(in the rows, 128 means zero)
A state moves one step at a time under one of 7 hidden systems, and each row is a state written as 22 numbers. Each run below is a few steps of one system.
G, seq 1, 11 rows:
[[113 127 124 146 111 102 167 143 126 128 140 128 143 172 169 125 114  76
  112 104 146 141]
 [ 84 160 132 113 169 124 121 146 119 118 127 153 101 165 131 105 140 123
   81 120 123 120]
 [ 69 113 111 103 159 107 110 133 148 160 137 138 141 113 161 124 151 136
  133 145 121 164]
 [129 158 136 158 126 115 138  90 138 141 119 143 143 147 176 158 145  87
  125 131 111 160]
 [104 169 151 125 140 144 114 105 131 122  76 139 109 177 121 134 138 162
  125 130 100 143]
 [110 115 104 139 130 116  85  84 157 132 119 127 115 104 128 138 166 165
  167 145 107 147]
 [183 156 158 158 119 139 109  81 135 135 109 126 152 102 130 151 136 110
  151 148 100 127]
 [151 146 132 142 101 171 125 124 133 118  81 110 125 149  88 136 102 188
  160 124 127 125]
 [154  86  96 158 114 105 109 108 139 101 132 116 109  85  89 126 132 157
  153 127 129 100]
 [181 135 168 132 129 136 120 133 101 130 140 103 163  82 101 118 100 101
  146 128 128  87]
 [134 129  95 130 107 169 167 184 114 119 128 108 135 124 102 130  74 167
  131 108 168 111]]
L, seq 2, 11 rows:
[[152 125  71 102 110 162 148 168 127 120 151 131 137  59 110 151 108 120
  108 119 140  61]
 [116  72 106  97 107  79 167 153  99 127 135 100 164  96 101 151 105  91
  137  81 132  98]
 [101 153 105  80 136 138 188 163 115 145 173  89 126 150 114 152 152  88
  138  84  98  96]
 [100  84 116  44 144 138 177 177 133 148 143 121 125 100 152 159 153 130
   85 149 118 109]
 [ 94  82 136  63 120  98 169 129 112 159 137 108 154 136 180 162 144 102
  158 120 132 180]
 [133 154 175  80 143 145 193 136 123 151 141 119 110 201 161 147 163 110
  108 143 106 172]
 [ 97  81 175  81 143 135 132 135 131 128 109 136  86 156 168 140 162 186
  107 190 134 179]
 [138 121 187 127 115 137  98  76 113 138 132 139 114 156 205 121 150 121
  182 161 153 211]
 [168 167 219 162 114 164 115 113 127 126 108 148 110 203 141  97 116 154
   93 173 145 168]
 [110  99 152 182 117 140  61 113 134  93 105 146  67 158 137  79 123 211
  140 165 180 158]
 [168 153 164 197 113 138  34  79 126 113 146 148 124 121 161  56 114  90
  172 141 162 128]]
L, seq 3 (11 x 22):
[[120 134 107 120 107 153 114 105 121 128 131 146 122  81 148 186 159 121
  129 143 116 111]
 [152 115 133 104  77 121 138 106 121 132  93 137 152 133 119 162 119 116
  116 118 115 123]
 [129 127 120 112  93 123 146 114 126 132 141 118 105 165  79 143 155 155
  136 115 111 136]
 [147 105 142 110 109 146 121 118 142 139 157 107 111 105 122 138 165 139
  138 159 113 111]
 [145 108 157 111  94 145 133 133 136 152 110  99 163 128 130 130 108 137
  155 139 130 131]
 [160 123 128 121 119 139 162 140 138 128 140 102 112 168 111 104 117 151
  150 118 142 148]
 [141 104 163 122 160 125 126 145 121 122 160  99 110 115 124  96 136 137
  142 151 136 123]
 [115 138 152 134 145 156 126 158 114 138 129 106 148 118 155 114  99 129
  157 132 155 131]
 [140 127 122 130 142 137 155 159 119 107 126 135 117 149 152  98  92 122
  117 118 165 136]
 [ 97 116 148 130 168  99 111 141  99 107 146 133 113 131 138  99 129 112
  120 122 147 133]
 [ 81 162 136 143 146 149 110 145 109 130 139 147 133 129 170 127 126 101
  113 128 144 122]]
Q, seq 4, 11 rows:
[[181 102 141  87 112 142  93 126 152 121 116 142 123 115 114  70 116 139
  114 148 134 101]
 [129  98 144 123  90 133 119 149 132 155 165 110 148 146 132  82 102 142
  162 129 173 161]
 [166 128 123 186 138 117 145 140 148  98 161 113 104 149 131  78 121 109
  120 124 151 108]
 [106 125 154 112 181 118 103 169 132 128 118 108 142 130 120  62 103 132
  128 127 134 105]
 [103 159  89 144 163 127 134 153 132 145 172 126 144 116 150 100 110 118
  160 108 154 157]
 [114 158 129 168 174  95 139 146 122 122 141 146 145 119 134 120 117  85
   74 124 124 109]
 [ 42 154 130 123 172 123 115 145 110 131 105 128 135 141 135 136 133 138
  127 112 118 133]
 [ 96 164  59 131 148 131 129 115 139 132 129 163 130  96 149 164 143 122
  114 120 111 132]
 [ 97 144 139 122 108 111 124 115 122 152  96 152 166 124 123 175 134 110
   80 130  95 122]
 [ 83 142 111 133  95 144 139 110 132 132 101 126 111 159 124 188 158 163
  136 125 105 135]
 [154 113  93 117  99 135 129  98 159 126  94 139 126  99 117 175 150 148
  113 144  91 105]]
H, seq 5, 11 rows:
[[143 133  88 149 127 111 134 112 135 117 134 119 107 131  72 129 138 166
  150 106 114 130]
 [159 109 142 151 138 107 117 102 112 109 124 103 132  84 112 140 133 121
  167 128 116 102]
 [131 129 129 117 120 151 127 144 114 127 104  93 150 126 117 121  91 139
  184 104 141 117]
 [151 107  99 129  97 136 155 150 121 113 158 112 109 125  88 129 116 153
  127 112 151 107]
 [138  96 161 112 131 104 134 136  86 113 160 102 127 101 119 131 135  91
  134 120 134  96]
 [107 138 151  97 127 174 143 174 111 146 151  97 139 133 143 125 116 124
  149 129 147 115]
 [135  95 112 101 109 140 176 171 126 121 153 135 110 131 139 137 121 143
   78 144 159 122]
 [117 118 161  88 142  98 154 129  91 129 163 136 125 142 156 137 149  72
  101 123 127 139]
 [107 171 163 100 149 178 141 155 129 157 146 125 123 157 157 134 146 138
  112 163 123 149]
 [125  93 119 109 124 119 153 131 148 127 114 166 105 136 168 148 139 157
   69 170 139 165]
 [127 151 148 119 137  97 122  76 111 128 127 168 123 165 172 131 153  79
  119 120 113 178]]
S, seq 6 (11 x 22):
[[112 128 147 185  91 144  90 115 172 124 105 131 116 170 171 106 141 125
  119 149 134 111]
 [114 110 132 119 124 127  73 121 158 121  50 137 158 120 149  96  98 127
  132 126 123 101]
 [123 141  89 169 121 118  98 119 168 148 124 113 168 120 117  90 104 127
  173 103 127 123]
 [140 134 134 202 135 113 140 145 154 117 104  99 152 124 111 121  99 119
  117 123 121  78]
 [114 111 106 145 153 117 138 138 121 100  72  96 145  94 113 151  97 148
  171 100 119  97]
 [163 151  76 150 138 140 145 131 121 112 147 114 130  79  90 140 115 130
  156 102 125  95]
 [132 130 124 141 123 113 175 150  98 127 142 113 148  96  76 181 117 129
   96 115 119  94]
 [119 105 103 116 117 130 175 129  96 109 143 102 103 108 115 199 152 139
  153 112 124 113]
 [167 132 111  73 111 157 157 133 108 118 163 134  99 102 113 164 155 111
  110 127 118  96]
 [126 106 127  59  97 119 168 140 113 161 165 131 136 128 108 167 152 129
   99 132 117 143]
 [139 100 139  91 101 134 166 122 131 135 174 117  87 158 158 150 181 111
  130 142 122 144]]
S, seq 7 (11 x 22):
[[130 118 145 119 131  99 134 133 138 145 110 136 153 160 106  93  97 161
  118 126 136 178]
 [131 120 151 174 154 108 106 112 133 111 147 107  96 146 128  89 143 148
  160 140 137 148]
 [130 143 174 133 159 151  94 146 102 114 106 137 139 113 136  95  92 135
  122 142 153 116]
 [ 96 133  92 149 131 118 111 138 120 129 123 150 139 123 117 111  93 169
  137 114 166 167]
 [112 142 127 187 137 104  99 118 111  97 151 142 103 130 113 109 134 118
  111 118 141 105]
 [ 66 151 136 128 145 146  98 148  98 121  99 136 140 109 126 144 115 132
  120 118 129  94]
 [ 95 138  51 152 117 137 119 129 140 121 133 156 130  92 151 154 123 131
  127 116 147 124]
 [120 144 110 146 112 100 125 112 119 115 127 146 134 125 117 153 138  78
   92 100 106  84]
 [ 80 153 108 118 124 148 134 131 136 147 101 108 145 127 123 180 147 131
  141 116  87 101]
 [155 119  74 134 111 135 151 115 165 128 122 131 133  87 161 171 146 113
  121 142 107 105]
 [166 121 134  98  98 102 157  99 123 138 107 117 160 132 114 163 132  85
  132 101  86 116]]
H, seq 8 (11 x 22):
[[116 113 163  75 127 147 126 178 159 170 112  98 177 151 153  71  92 123
  135 135 137 129]
 [118 102  67 140 108 116 174 161 171 131 187 127  93 164 146 109 144 131
   97 124 153 140]
 [156 136 163 128 201  87 134 125 118 114 158 139 126 109 162 101 144  55
   94 139 116 118]
 [ 62 160 142 115 188 150 127 168 134 166 125 116 153 142 154 104 112 160
  146 140 137 175]
 [130 124  76 184 127 122 170 136 142 105 132 169  98 124 152 159 120 160
   76 146 162 160]
 [118 154 169 125 181  78 107  89  73 103  99 164 134 136 132 131 130  79
  106 106 111 143]
 [ 70 192 133 138 143 183  88 127 125 160 124 135 128 138 111 140 139 196
  153 145 118 158]
 [151  81  97 170  80 112 121 100 146  99  81 171 117  91 138 177 119 164
   81 160 142 126]
 [116 155 151 114 112  92  83  70  94 122  89 140 154 161 120 125 129  63
  157  70  99 125]
 [123 187 119 140 110 202  88 130 169 157 138 113 120 133  68 115 148 197
  146 151  98  99]
 [151  20  91 144  86  71 120 108 167 108  90 130 142  66 131 151 122 137
  113 145 132 101]]
C, seq 9:
[[142 163 125 173 149 152  99 109 109 114 157 103 119 105 147 107 122 117
  219 114 149 135]
 [152 170 109 153 116 155 149 154 121 121 115 165 144 109  96 145  88 142
   56 132 136  98]
 [ 69  73 133 148 145  72 110 139 105 125 106 132 153 114 152 121 100 140
  142 121 171 169]
 [116 172 113 154 128 155 120 116  89 102 167 121  97 108 130 159 156  84
  160 101 130  78]
 [ 80 143 122  85 124 148 126 176 123 158 106 161 166 109 100 148 105 158
   55 142 123 116]
 [ 74  73  96 123 106  84 124 117 138 138 144 124 137 122 200 140 144  92
  163 115 148 164]
 [134 168 138 105 127 138 154 123 106 118 148 102 106 146  91 164 172  82
  115 100  75  62]
 [ 79 122 116  67 144 141 133 157 168 186 110 136 159 129 122 129 132 193
  107 162 107 170]
 [171  75  97 130  97  88 147  78 165 124 144 119 120 117 193 145 164  69
  165 129 118 140]
 [171 168 187  94 142 136 169 124 102 120 114  89 120 176  50 136 140 127
  127 106  74 104]
 [120 116  94 122 143 152 127 133 187 157 126 141 115 124 138 114 134 229
  141 182 137 205]]
C, seq 10:
[[152  97 159 135  89 129 120 126  43  62  94 159 108 120 138 139  86 112
  117 106 190 108]
 [ 65 149 139 114 119 159  79 154  54 102 160 160  85 150  92 102 118 167
  121 108 186 132]
 [ 72  96 113 135  88 157  70 167 126 128 178 174 109  88 171 111 134 120
   73 165 184  85]
 [ 75 107 168  91 102 126  98 165  99 129 128 123 153 152 171  94 108  39
  113  94 151  66]
 [ 37 191  92 104 145 153 121 172 149 155 166 138 115 197 137  86 145 109
  102  91 120 114]
 [ 76 109 103 133 157  83 106 140 204 169 149 147 151 104 173 110 168  83
   59 160  89  99]
 [119 158 175 114 161 105 140 113 149 165 114  78 187 155 169 128 142  31
  170 105  66 115]
 [120 223  82 140 160 148 180 115 187 164 104 126 138 186 116 156 147 150
  114 117  58 160]
 [143  82 118 161 155  42 127  62 191 145  81 139 161  86 140 168 163 144
  111 170  67 169]
 [195 160 190 154 116 123 142  53 100 131  97  66 160 131 103 181 142 104
  235 111  79 146]
 [169 178  83 149  91 183 170 111 150 127  78 140 116 148  53 186 110 252
  118 139 109 168]]
Q, seq 11, 11 rows:
[[126 134 120 168 183  81 111 107 136 106 145 127 111 123 120 100 147 116
  132 122 114 127]
 [102 167 156 120 166 154  83 135 127 140 106 141 155 116 154 106 117 119
  131 143 126 124]
 [ 97 147  86 150 137 128 151 147 123 131 125 155 137 126 153 145 102 146
  113 120 159 172]
 [105 130 116 159 135  74 113 102 125 113 113 150 133 127 107 136 137 111
   98 106 108 115]
 [ 78 168 139 121 122 166  78 125 124 144 108 138 134 137 122 136 141 147
  133 133 111 110]
 [117 122  70 136  97 147 146 141 153 136 120 148 135 100 145 171 119 156
  103 140 140 130]
 [126 109 127 138  86  87 135 109 130 130  99 118 158 134  97 158 123 108
  118 101 101 101]
 [121 162 141 126 104 177 122 122 131 139 132 105 113 152  86 148 151 167
  148 132 101 105]
 [150  87  97 117 113 140 153 146 152 132 128 114 135  71 131 164 128 162
  121 159 132 111]
 [160 103 155 122  93 103 151 112 110 129 115  87 162 134 112 147 114  90
  167  99 114 112]
 [167 164 158 119 137 173 153 133 104 114 157 107  85 153  83 132 144 161
  141 137 122 120]]
E, seq 12, 11 rows:
[[153 101 143  68 105 180 129 165 143 139  97  98 148 100 109 125 106 159
  134 147 126  79]
 [134  94  76  61  97 105 117 115 129 140 169 124 126 126 101  96 143 106
  174  80 126 131]
 [147 183 153 115 151 148 160 149 116 147 199 100 114 149  73 120 161 113
  113 125  97 102]
 [ 96  92 125  52 146 168 152 186 135 153 142 102 125 105 157 132 132 167
  139 159 146 138]
 [147 107 102  68 135 100 149 113 105 111 186 147  91 136 169 111 160  61
  138  99 144 150]
 [112 199 177 106 174 146 156 148  83 139 163 150 106 179 108 130 141 136
   78 140 123 168]
 [ 73  87 111 121 127 148 138 151 138 140 144 146  99 117 202 155 151 175
  119 182 168 184]
 [164 107 171 132 134  81 117  76  98  93 142 163  96 150 194 111 150  49
  112 133 145 154]
 [102 208 178 166 144 159 113 130 101 125  92 165 118 205 121 110 102 176
   95 139 146 182]
 [108  72  86 194  89 119 104 118 189 129 122 164 110 103 185 140 136 182
   95 190 165 158]
 [166 105 207 184 132  57  79  73 121 101  97 129 148 148 157  75 118  53
  130 125 120 117]]
E, seq 13 (11 x 22):
[[146 144 110 109 124 137 122  88 149 142 127 126 134 131 187 132 148  79
  177 118 113 150]
 [175 178 139 116 140 141 170 112 148 141 105 135 133 170 115 140 129 136
  105 131  88 154]
 [116  98 108 119 147 110 130 108 164 137 104 119 117 124 129 143 153 194
  153 156 108 177]
 [201 124 148 156 149 106 129  76 124 105 144 113 107 111 139 123 148 108
  173 137 118 147]
 [177 152 163 133 141 147 150 135 106 120 104 124 133 142  81 117  85 185
  132 136 144 160]
 [130  63  88 147 107  96 129 127 138 112 147 123 102 106 101 123 129 190
  143 136 162 148]
 [163 112 185 156 140  96 103 118  84 102 167 107 111 109  95  96 134  99
  137 128 138  94]
 [109 149 142 132 116 179 120 184  94 125 131 124 139 131 100 100  70 169
  131 120 179 117]
 [104  65  74 125  78 105 126 160 142 124 175 147 119 103 131 119 125 116
   86 123 164  97]
 [ 83 142 185 123 154  99  98 146  89 132 157 117 139 147 116  94 139  60
  108 103 114  80]
 [ 63 187  94 120 126 206 130 190 132 142 129 137 133 139 168 133 104 140
  118 124 156 109]]
G, seq 14, 11 rows:
[[ 66  93 138 148 135  62 120 131  98 116 155 155 111 125 131 146 156 108
   66 133 135 131]
 [ 65 153 173  90 142 151  89 134  86 145 129 148 151 126 183 133 137  82
  127 133 133 132]
 [ 80 159  60 103  96 147 136 121 150 148 111 178 133 150 160 160 131 141
  104 116 130 169]
 [ 95 108 144 129 109  65 110  79 150 140 103 137 130 156 114 159 181 109
   99 131  70 126]
 [100 187 168 128 136 184  82 103 138 150 119 106 128 152 151 133 165 109
  180 141  90 106]
 [151 148  57 122 118 171 128 105 201 133  73 148 124 117 137 152 132 183
  134 147  98 139]
 [183  98 150 150 119  65 124  67 162 127  91  89 147 134  84 130 146 124
  167 117  72 125]
 [170 196 164 173 148 196 114 124 118 113 142  80 107 134  91 114 131 145
  188 133 118  86]
 [181  89  70 127 140 154 146 152 166 107  89 126 119  62 104 132  94 216
  128 158 145 122]
 [203  65 155 148 117  50 148 104  97 105 142  85 155  98  91 112 100  87
  176  97 143 125]
 [155 200 163 149 141 198 150 186  54 103 186 113 104 134  82 109  96 135
  123 116 173  93]]

Name the system that made each run.
seq 15, 2 rows:
[[107 127 107 141 124 109 119 101 178 152  91 119 150 156 130 124 134 152
  158 122 100 160]
 [164 165 122 172 118 140 120 101 177 146 105 130 150 130 113 130 120 150
  123 144  99 137]]
 => Q
seq 16 (2 x 22):
[[145 125 162 110 130 110 122 101 117 130 138 136 106 128  86 145 167 155
  102 154  99 135]
 [144 109 167 117 105 155 111 114 135 143 119 116 127 130 151 133 137 159
  159 166 135 154]]
 => C
seq 17:
[[118 126 113 145 133 130 106 121 142 112 110 125 135  96 155 139 135  90
  127 126 110  74]
 [118 149  94 118 116 134 139 134 139 144  96 123 173 114 128 153 103 108
  135  98 109 111]]
 => S
seq 18, 2 rows:
[[114 162 101 129 133 151 130 150 132 142 192 157 115 118 142 118 143 120
   92 141 145 132]
 [106  86 151 105 121 102 139 143 147 148  97 140 156 141 158 134 121 126
   84 152 128 146]]
 => G
seq 19 (2 x 22):
[[149 138 155 121 150 148 187 157 121 132 120 109 139 109 111 178 132 141
   91 154 104 107]
 [119  99 108  82 153 122 147 121 125 120  90 135 127 117 176 145 119 150
  160 129 141 186]]
 => C
seq 20:
[[147  79 189  95 144 133  78 156 135 135 144 133 137  66 133  90 133 117
   79 192 133  72]
 [ 94 133 123 112 107 125 105 148 101 143 151 119 160 170 145  63  80  93
  187  68 176 161]]
 => E
seq 21:
[[160 136 150 121 188 126 115 139  91  83 124  98  95 102  30  99 120 176
  143 114 111  75]
 [147  87 104 127 145 140 152 173 111 139 182  84 152  32 117 138 101 159
  182 146 168 125]]
 => G
seq 22 (2 x 22):
[[120 145 163 132 144 117  78 102 134 130 145 132 125 126 141 104 161  89
  128 140 105 107]
 [108 148 131 107 135 173 133 156 138 137 108 141 130 146 177 124 111 142
  118 146 150 148]]
 => Q
seq 23 (2 x 22):
[[107 151 133 191 135 131 168 125 154 119  92  67 129 161 127 177 141 125
  157 111  82  90]
 [157 126  85  42 157 161 112 126 161 114  82 140 113 106 128 108 132 148
  135 129  98 106]]
 => L
seq 24, 2 rows:
[[ 91 164 185 119 152 155  92 123 138 151 132 132 105 185 142  93 156 162
  133 162 121 166]
 [160 140 127 155 104 150  85  90 179 122 104 166 114 136 189 110 146 103
  102 166 121 118]]
 => C
seq 25, 2 rows:
[[100 121  89  57 106 124  94 136 140 150 154 158 153  97 138 112 144  53
   89 104 107  67]
 [ 71 139  92 116 101 122 169 158 171 185 153 104 172 161 161 151 145  80
  121 103 102 124]]
 => S
seq 26:
[[165 132 137 139 174 114 190 129 108  99 105 114 129  98 139 184 129 101
  108 129 101 101]
 [151 148 105  82 148 134 171 102  99 128 113 124 129 111 107 183 139 147
  163 108 100 163]]
 => S
seq 27, 2 rows:
[[166 148 166 142  37 160 114  81 103 153 112 120 153 157  98 167 115 160
  172 127 132 169]
 [136  91 106 175  49 134 132 111 146  94  83 127  85 162  84 156 119 210
  120 131 142 119]]
 => C
seq 28, 2 rows:
[[130 145 124 121 106 123 132 128 138 139 120 151 159 136 147 129 114  81
   90 117 122 111]
 [ 77 147 125 120 125 128 130 148 137 141 112 121 135 174 109 117 126 140
  118 106 115 121]]
 => G
seq 29:
[[100 155 121 141 136 155 116 121 169 157 119 123 134 144 160 129 143 154
  147 152 115 158]
 [163 122 116 146 112 103 127  87 158 117  90 143 141 122 142 142 135  96
  112 127 102 112]]
 => C
seq 30:
[[ 70 108  88  64 114 167 118 146  94 140 154 142 111  82 151 173 150 155
  153 134 153 140]
 [157 102 111  87  74 102 165  94 119 138 141 155 139 113 149 190 156  71
   92 126 109 136]]
 => G
seq 31:
[[128  65 157 112 128  79 112 103 103 128 139 126 126  92 133 141 147 131
  144 150 137 152]
 [150 165 162 113  98 182 122 128  96 127 154 121 117 162 134 105 121 112
  164 117 153 129]]
 => S
seq 32:
[[169 128 127 140 141 105 102  98 134 112 139 142 112 119 119  88 133 114
  135 127 131 131]
 [115 136 177 127 130 145  89 141 119 138 132 137 138 134 141  89 110 138
  126 147 154 138]]
 => Q
seq 33:
[[123 191 142 145 148 126 135 105 164 179 142 125 166 109 130 179 178  81
   96 157  50 108]
 [103 141 140 122 128 173 158 129 169 135  32  80 135 180 160 169 127 164
  172 130  88 122]]
 => G
seq 34, 2 rows:
[[134 113 108 157 153  81  70  99 121 124 190 157 116  64 102 101 152 129
  125 143 138 139]
 [140 145 200 179 127 133 146 161  90 144 154  90 175 128 120 120  86 109
  141 132 156 124]]
 => E
seq 35:
[[173  92 194 219  70 104 110  90 129 111 133 101 122 127 109 148 141 125
  122 162 126  97]
 [130 101 170  98  83 182 100 136 101 113  52  91 140 132 109 141  93 169
  185 124 140  91]]
 => S
